Each row is where one point has got to under a steady rotation. How many steps took it there?
The counts run from 0 to 409.
[-25,25,26,11,3,12,-2,20,28,-13,-4,-16,-16,13,-17,0,-33,-9,14,41,6,-14,-59,-7,62,27,16,-6,35,28,24,65,39,39,40,-43,-25,-26,35,50,-14,-19,8,17,3,16,-35,26,23,22,-12,17,-23,0,20,-6,25,-14,-7,5,28,45,8,-13] | 326
[-3,10,12,2,7,-55,-9,29,20,8,8,-23,-7,4,43,-39,30,2,21,50,-34,-37,-2,8,39,-16,-25,-29,24,6,-1,-6,-22,35,33,-47,-12,-26,22,5,22,-34,-33,-1,-5,18,6,-11,-24,5,28,7,-18,19,24,23,15,63,-50,44,49,-16,-18,20] | 384
[5,12,-15,-5,5,-1,24,22,16,1,9,-5,15,-15,0,11,-18,10,-33,47,-11,30,17,19,57,10,12,-57,7,-36,-17,8,32,51,11,-34,15,-1,53,25,-63,12,-22,20,45,4,-52,3,28,40,28,12,16,-31,-12,-23,-44,-15,18,25,10,11,7,-24] | 295
[-8,-5,-24,26,-32,-8,51,-4,33,4,25,31,3,-8,-13,18,-39,7,-27,47,4,11,13,13,30,-12,-29,-15,-7,-41,-23,1,39,13,-15,-18,18,-33,14,4,-51,-6,-23,12,-7,-20,-23,-66,54,4,9,37,25,7,-41,-42,-37,5,27,12,41,-17,11,-15] | 280
[-30,20,7,5,-3,12,-19,23,31,-6,-4,-28,-16,1,-8,0,-21,-18,6,49,-5,-13,-32,-8,72,19,22,-20,24,11,31,56,34,51,45,-39,-26,-24,50,29,-8,-11,1,15,7,8,-50,42,16,38,-6,21,-18,-6,14,-18,30,-2,9,9,22,41,4,-8] | 325
[-14,31,-8,2,10,28,38,-25,8,35,-13,-9,-57,38,21,19,26,58,4,16,-9,16,10,-45,9,46,-44,-5,15,3,20,41,16,-14,32,-38,-21,40,-8,57,37,-15,41,8,8,3,28,3,27,3,-15,0,-42,10,5,-13,-23,15,14,12,50,-8,12,-33] | 180
[1,2,-9,-30,-18,-28,11,49,45,1,21,23,22,26,-11,-33,-1,5,59,44,-18,-58,1,-22,12,48,-5,38,-19,-31,24,17,-27,25,7,-26,62,-9,-15,-30,12,-28,-63,22,5,-29,-7,-38,18,-5,-15,1,-2,5,7,-3,-9,-10,28,2,-9,-56,10,-3] | 243
[-18,8,-11,-56,33,-33,13,32,-10,12,18,-21,-35,31,2,-14,16,10,30,12,-19,-29,37,-21,1,47,-13,4,61,-30,40,6,-32,38,-4,-29,10,46,-1,1,4,-10,-17,14,52,16,15,18,-16,-30,-55,-34,-20,8,-4,61,-25,32,35,17,-34,-6,13,7] | 212
[1,-16,-37,-26,41,-7,15,-3,-33,12,-24,-7,-35,35,-12,25,43,47,7,17,3,-15,88,-49,5,24,-59,-14,-1,-9,26,15,-15,43,35,-35,4,15,-38,-10,26,-3,-8,14,29,12,16,19,-15,-1,-39,9,-21,2,-4,18,-7,41,33,33,1,-15,-3,15] | 200
[-12,8,9,37,6,-41,0,3,-21,-5,-15,-16,12,6,15,2,-9,5,45,57,-17,-28,6,6,16,-27,-35,-1,24,10,-9,-12,1,22,40,-76,-26,-53,-18,2,4,-44,-20,-7,-21,13,7,2,-26,-21,12,37,-5,2,20,46,44,56,-15,23,53,30,-18,20] | 367
[20,11,19,2,-16,-12,-26,65,2,-18,11,24,-9,23,-4,0,-41,-27,57,33,-15,-68,-31,-2,23,53,1,51,-18,27,35,17,15,-3,51,-35,-11,0,-4,-13,7,-16,-43,14,2,5,-10,51,18,27,-33,-22,-2,0,-17,12,-15,-3,9,36,15,-1,-14,52] | 66
[-12,-1,-37,10,5,31,3,-15,65,37,-15,-15,-2,-8,-16,8,29,28,-17,34,-31,22,-2,-47,73,17,-8,15,-26,-25,-2,20,42,26,42,-42,-48,22,-2,9,31,-8,34,-32,-16,5,-19,36,-6,9,11,15,-27,-2,19,-26,16,35,18,0,45,-31,-11,-23] | 160
[-32,20,15,-66,-25,-29,45,34,35,2,11,-33,-20,-2,-10,-31,25,-5,15,27,-30,-23,5,-19,43,-2,-14,-27,-10,-15,-1,15,-13,40,18,-39,70,29,-20,-47,-10,-33,-17,13,41,-17,-22,-6,5,-1,16,-7,20,13,10,11,-9,27,37,39,-32,-21,-1,8] | 236
[-6,-15,-23,-21,36,6,28,-17,-43,20,-18,4,-46,30,-12,24,35,57,13,4,2,-5,73,-52,-12,28,-64,-11,20,9,20,21,-8,18,18,-33,14,16,-43,7,21,5,12,23,32,24,26,9,-1,-11,-41,1,-25,8,-11,20,-17,38,26,35,4,-14,6,13] | 199
[39,-22,1,-4,7,-4,-6,-18,-32,33,27,-14,33,12,0,21,-55,-16,10,39,-68,-24,3,7,14,-10,-23,23,-15,-12,-6,1,19,-36,17,-68,22,-31,13,-7,-22,-14,-23,-15,3,3,18,0,42,-43,17,-38,7,27,-50,-42,-38,31,-8,16,2,-21,-17,35] | 98
[-48,5,14,4,-50,-14,54,21,63,5,29,4,-12,0,-25,-35,-34,-36,22,29,-4,-40,-17,-15,21,7,-24,16,-6,-26,-12,-3,2,13,-17,-33,34,16,-42,-15,-33,-41,-13,-24,-1,-37,-25,-45,23,-36,4,21,30,0,-9,37,0,20,46,10,14,-15,10,2] | 250
[-78,-12,24,-12,-54,15,55,20,27,29,34,-15,-32,-25,-16,-32,-29,-6,8,0,-8,-28,10,-25,24,18,-36,6,3,-35,-20,-13,-3,5,-21,-29,59,14,-20,-32,-27,-31,-27,6,13,-33,-25,-38,28,-24,19,8,22,-8,-45,36,-10,18,33,22,-6,0,17,-7] | 252
[28,-24,-8,-19,-9,-15,-16,16,-18,22,32,-34,36,13,0,11,-40,-30,-10,56,-75,-25,26,-5,59,-23,-13,-1,-11,-23,-2,-13,1,-9,29,-53,5,-25,33,-36,-18,-7,-36,-15,-9,-2,-10,29,13,-24,27,-16,3,29,-52,-48,-24,55,-10,12,19,-9,-22,26] | 100
[-4,12,-5,-19,10,8,21,-13,14,14,-6,34,-1,-20,-14,42,-62,46,-5,31,39,16,-17,15,29,46,-9,1,51,21,-7,40,56,23,18,-19,5,-44,25,61,-56,2,5,43,17,5,-9,20,32,33,-13,13,-4,-1,6,-2,-4,-38,19,0,-20,9,16,-8] | 315
[10,-7,-12,-3,6,-44,36,47,19,10,4,36,-12,-34,16,10,32,77,23,40,6,16,19,10,-10,35,-29,4,14,-15,-21,-10,34,6,21,-15,-14,-37,10,30,11,-11,-39,27,8,31,5,-12,6,47,-24,13,-15,-17,17,40,-38,25,-16,34,55,-25,15,-14] | 19
[-33,21,-7,-29,-18,-50,22,21,28,-21,14,34,-25,40,-6,-21,-7,13,28,34,25,-58,16,-16,0,39,-29,29,37,5,34,9,-49,42,4,-10,29,-11,-36,-4,-13,-30,-24,25,-13,-23,22,-20,1,-19,-36,17,-1,44,13,43,8,9,40,-1,-25,-40,7,14] | 226
[-31,2,37,0,-35,14,-6,36,-35,9,5,-21,-15,29,17,-7,-56,-41,-4,23,-41,-35,19,-2,48,6,-21,-7,9,11,6,-27,-10,-10,35,-59,17,11,12,-31,-20,-43,-29,5,-18,-25,-15,52,16,8,49,1,10,7,-54,-1,1,33,-16,32,27,35,-24,45] | 88
[9,37,44,-13,-30,-11,18,16,-35,15,15,3,2,26,21,-1,-67,-13,23,31,-28,-38,-11,5,17,38,-22,23,47,24,-18,-5,-6,-43,30,-57,23,8,-4,14,-53,-49,-15,-2,-12,-36,22,24,35,-10,58,-17,13,4,-26,6,-25,1,-21,4,29,18,-10,27] | 91
[-13,-17,26,20,0,8,12,33,2,6,8,41,-58,-21,-23,4,-61,6,23,5,23,-7,-22,0,-18,37,-28,43,5,29,1,4,28,25,14,-35,-5,-15,-32,14,-20,5,-38,10,38,30,10,40,7,19,-46,-34,6,-3,-34,65,-10,8,2,58,-18,2,-3,54] | 51
[-33,16,-35,10,-9,34,-2,4,35,27,-41,17,-23,29,15,9,5,64,4,21,20,30,10,-30,36,69,-15,30,23,-20,8,-10,0,18,37,-33,-54,22,3,27,25,-21,7,1,-37,-16,14,41,-15,26,14,29,-32,-8,13,9,26,2,24,-20,45,-20,-13,-37] | 166
[-17,10,-8,-5,-28,-29,27,31,30,28,-21,-6,-6,-45,46,-6,42,57,21,36,6,-7,27,4,34,16,-41,-37,12,-17,-7,-7,21,-1,35,-18,0,-34,32,24,27,-36,-6,50,-15,-10,-6,-33,11,48,15,53,-1,-16,25,15,-2,8,5,38,62,-12,-2,-32] | 1
[32,6,-1,-11,26,-37,6,55,13,8,-2,28,-18,-33,7,10,9,31,31,35,0,5,4,14,1,32,-18,-6,4,-1,-2,-1,34,33,37,-26,1,1,10,17,-15,11,-38,33,63,43,-12,33,0,58,-37,-22,-1,-29,8,43,-41,5,-2,74,4,-18,0,24] | 36
[-20,0,-44,26,30,67,-4,-18,6,52,-58,-7,-15,14,18,25,-7,39,7,0,21,8,47,-18,0,52,-27,25,0,-38,22,-29,5,4,20,-46,-42,17,1,32,21,5,13,2,12,4,17,31,-26,-8,-2,4,-14,-11,-12,25,18,4,64,15,-3,-6,-31,-9] | 170
[-14,-25,-6,-30,36,-19,36,5,-2,14,23,-12,-32,17,-42,-2,28,13,9,17,-29,-12,35,-44,-1,-13,-28,-9,0,-13,15,32,-9,55,4,-48,43,11,-44,-22,18,0,-19,-12,66,24,8,-6,-8,-35,-35,-23,-6,6,-11,32,-12,61,23,31,-29,-21,15,18] | 217
[-59,-16,18,-47,-50,4,54,39,22,26,33,-20,-26,-18,-16,-30,-17,0,6,7,-2,-24,26,-27,33,31,-15,2,12,-30,-22,-27,-6,6,-21,-23,58,20,-13,-46,-28,-29,-32,19,9,-35,-37,-12,17,-4,20,16,21,-18,-26,36,-10,10,35,15,-7,-14,20,-13] | 253
[-16,-28,15,12,16,16,5,41,-8,11,-2,27,-54,-27,-27,7,-44,3,15,7,17,-3,-3,3,-9,28,-25,36,-17,16,-1,-9,26,35,19,-37,-6,-10,-24,-5,-18,13,-43,19,42,33,-2,55,-11,33,-38,-36,0,-13,-33,67,-3,17,9,63,-31,10,-5,52] | 52
[-6,12,38,8,-17,9,0,65,-5,-12,16,-16,-18,11,-16,-10,-43,-27,22,46,-47,-13,-23,1,25,-1,11,28,-23,-7,-1,-3,9,17,51,-66,-1,8,-11,-36,-21,-24,-58,-7,18,3,-12,70,9,12,12,-14,10,-5,-26,24,-1,40,1,34,5,40,-8,37] | 71
[-2,-1,18,-48,-36,-16,10,64,-23,7,14,0,0,-1,-3,14,-51,27,26,41,-40,5,3,-5,25,29,2,44,17,-11,-13,-13,9,-25,47,-35,17,-24,-3,-29,-12,-36,-62,26,-18,-12,15,73,26,15,0,-16,0,25,-33,9,-26,23,2,14,-11,16,5,5] | 77
[-21,-17,0,5,-14,11,11,17,44,16,24,25,4,23,-24,-37,-23,-13,43,27,-7,-72,-10,-26,-7,25,-29,49,-28,-30,27,17,-17,18,-16,-30,46,-15,-27,-14,9,-9,-55,12,8,-21,3,-70,22,-35,-10,-13,20,16,-24,5,-12,3,44,14,-10,-49,-1,9] | 245
[-11,-24,5,-32,-34,18,47,7,4,36,13,21,-3,-14,-17,-4,-19,31,24,6,17,-41,21,-18,3,42,-63,12,-16,-18,-18,-9,11,-17,-10,-22,81,-12,-32,-9,-24,-29,-28,42,16,-43,-2,-50,42,3,32,-6,26,-20,-22,-3,-29,-24,31,21,-1,-47,21,-4] | 257
[-52,-1,-27,9,-2,54,-1,4,32,42,-31,-7,-33,21,17,-5,4,63,-19,12,7,34,19,-46,44,55,-9,10,18,-24,6,-10,-10,24,35,-32,-45,14,11,19,44,-11,2,8,-28,-5,12,49,-10,26,16,25,-40,-11,-7,-4,18,18,16,-19,32,-13,-8,-34] | 165
[24,18,-14,-40,-12,-36,-10,-27,17,38,20,7,19,0,26,-4,-27,-2,-33,42,-22,-30,-1,4,74,32,-20,-16,49,23,-2,0,13,-13,20,-24,5,-12,27,25,-46,-27,37,-9,-32,-21,2,3,28,-12,42,-10,-13,43,-6,-43,-27,0,-37,-10,19,-58,-12,15] | 120
[-32,-10,-27,-40,4,11,2,-15,41,76,6,-15,8,-37,16,-10,-37,44,-56,20,-18,31,12,2,69,29,-4,6,52,-27,-21,-34,11,19,3,-23,-9,-16,39,10,-31,-1,15,-5,-15,2,4,33,-11,-20,41,-25,-24,29,-24,-4,-3,24,-1,-17,-30,-44,-16,-16] | 135
[28,-30,4,-9,5,0,-17,-9,-29,32,23,-20,26,11,3,19,-50,-16,-6,32,-72,-28,31,-1,40,-22,-19,6,-20,-18,-3,-7,8,-18,25,-59,18,-28,23,-24,-16,-8,-37,-10,2,2,7,15,26,-29,26,-37,-1,31,-62,-44,-36,42,-11,27,7,-10,-23,29] | 99
